In the data rows, the value 128 means zero.
Some points, one per row:
[114  85 130 129 113 119 100 122 136 138 126 118 141 135]
[108 152  99 130 112 141 145 129  97 155 133 109 121 121]
[126 114 136 130 136 137 117 120 125 118 125 119 131 128]
[126 124 128 126 136 138 119 127 129 123 131 126 126 126]
[122 120 124 122 129 133 124 125 125 123 127 118 126 117]
[122 127 123 120 133 139 126 124 126 130 128 122 127 123]
[123 117 132 128 130 143 120 120 123 119 123 122 125 129]
[132 123 137 120 123 112 141 136 152 133 115 128 124 137]
[137 123 138 121 142 130 118 121 133 124 144 122 136 130]
[127 130 125 117 134 135 126 122 124 127 130 122 132 125]
[122 119 126 124 126 142 124 122 123 127 123 123 123 124]
[122 120 128 125 133 137 123 118 118 126 123 119 126 125]
[159 132 147 149 133 177 127 116  65 157 170 145 120 136]
[125 108 135 130 131 137 117 121 118 118 123 117 130 126]
[128 108 136 135 133 142 120 125 121 118 127 121 127 131]
[126 121 132 119 135 131 121 121 121 127 126 117 130 122]
[138 144 112 124 124 142 145 119 126 136 132 122 133 130]
[ 34 206 108 114 195  87 124 193  80 125  92 146  99 108]
[129 128 132 116 141 128 122 121 125 128 132 118 134 125]
[129 113 139 129 137 135 119 117 120 118 126 117 134 130]
[ 93 234  13 219 182 159 114 222  84 203 172 207 178  58]
[128 132 126 125 135 139 131 123 125 127 131 123 132 129]
[128 125 134 119 136 136 123 125 124 121 133 123 126 126]
[124 127 121 123 131 139 119 122 126 128 125 127 122 126]
[131 101 144 130 118 110 140 127 145 130 104 118 128 134]
[126 117 132 126 131 139 116 122 122 117 125 121 126 126]
Then 23 other points, each followed by its number:
[130 123 134 127 137 140 122 123 127 119 131 125 133 132] 0
[127 118 129 128 126 137 118 121 127 129 128 126 124 122] 1
[149  81 163 138  95  75 166 146 198 129  74 137 124 159] 2
[143 137 125 121 133 129 138 117 121 130 134 112 139 130] 3
[ 12 222 106 122 202  69 125 197  73 121 100 149  74 114] 4
[126 118 132 116 136 136 128 115 120 111 134 115 124 129] 5
[116 167  91 134 116 146 107 132 116 158 143 140 131 116] 6
[135 104 131 139 150 151 117 114 107 126 128 116 120 138] 7
[157 163 132 124 108 152 125 111 100 136 185 167 151 105] 8
[120 118 137 135 123 141 117 123 131 119 125 125 119 131] 9
[116 114 167 139 106 148 148 117 152 110 133 118 120 140] 10
[126 116 134 120 133 138 127 114 120 114 130 115 129 131] 11
[115 138 128 108 132 129 129 130 119 116 131 122 106 129] 12
[127 120 137 121 136 133 120 121 119 121 129 115 134 126] 13
[116 137 114 132 112 139 150 126  86 139 128 113 134 133] 14
[116  92 132 135 124 132 112 118 125 123 121 113 138 136] 15
[128 102 129 122 116 126 112 104 134 136 128 126 127 120] 16
[131 128 133 115 144 128 119 122 132 125 140 119 136 127] 17
[128 118 133 128 132 138 119 123 122 114 130 121 129 128] 18
[131 116 128 133 138 144 120 119 119 124 128 123 127 131] 19
[119 132 162 137 113 145 146 127 169 115 140 128 112 141] 20
[255  45 155 152  48   0 255 233 255 147   0 255 164 198] 21
[135 136 152 130 116 149 139 115 136 119 150 129 133 118] 22
Which three of these numbered points are nearest to each point below, looking only along the 5 directions in which the first points spread most? Their numbers follow each, nearest first.
[236 255  33 131  11   0 255 183 177 209 133  90 170 189] > 21 2 6
[146  61 178 142  70  35 195 160 226 147  44 122 113 165] > 2 21 20
[103 217   7 234 147 150  84 202  88 213 179 214 172  47] > 6 8 14
[156 154 141 128 106 144 127 114 102 127 183 166 153 109] > 8 22 3
[155  66 176 141  70  25 207 168 252 149  41 135 117 173] > 2 21 20
[122 138 131 117 144 127 118 133 122 116 136 126 114 137] > 12 17 13
[108 255 102  57 161  26   1 117 158  82 176 162  44  74] > 4 12 17
[127 135 153 133 122 144 144 124 159 113 144 125 121 130] > 20 22 3
[159 167 103 122 113 150 112 136 110 125 169 169 154  98] > 8 6 22
[129 121 132 124 137 137 119 125 125 118 129 121 131 126] > 0 18 13
[112 111 164 137 101 141 139 128 149 110 127 134 113 147] > 10 11 5
[129 133 120 113 141 130 117 123 127 128 134 123 129 126] > 17 0 1
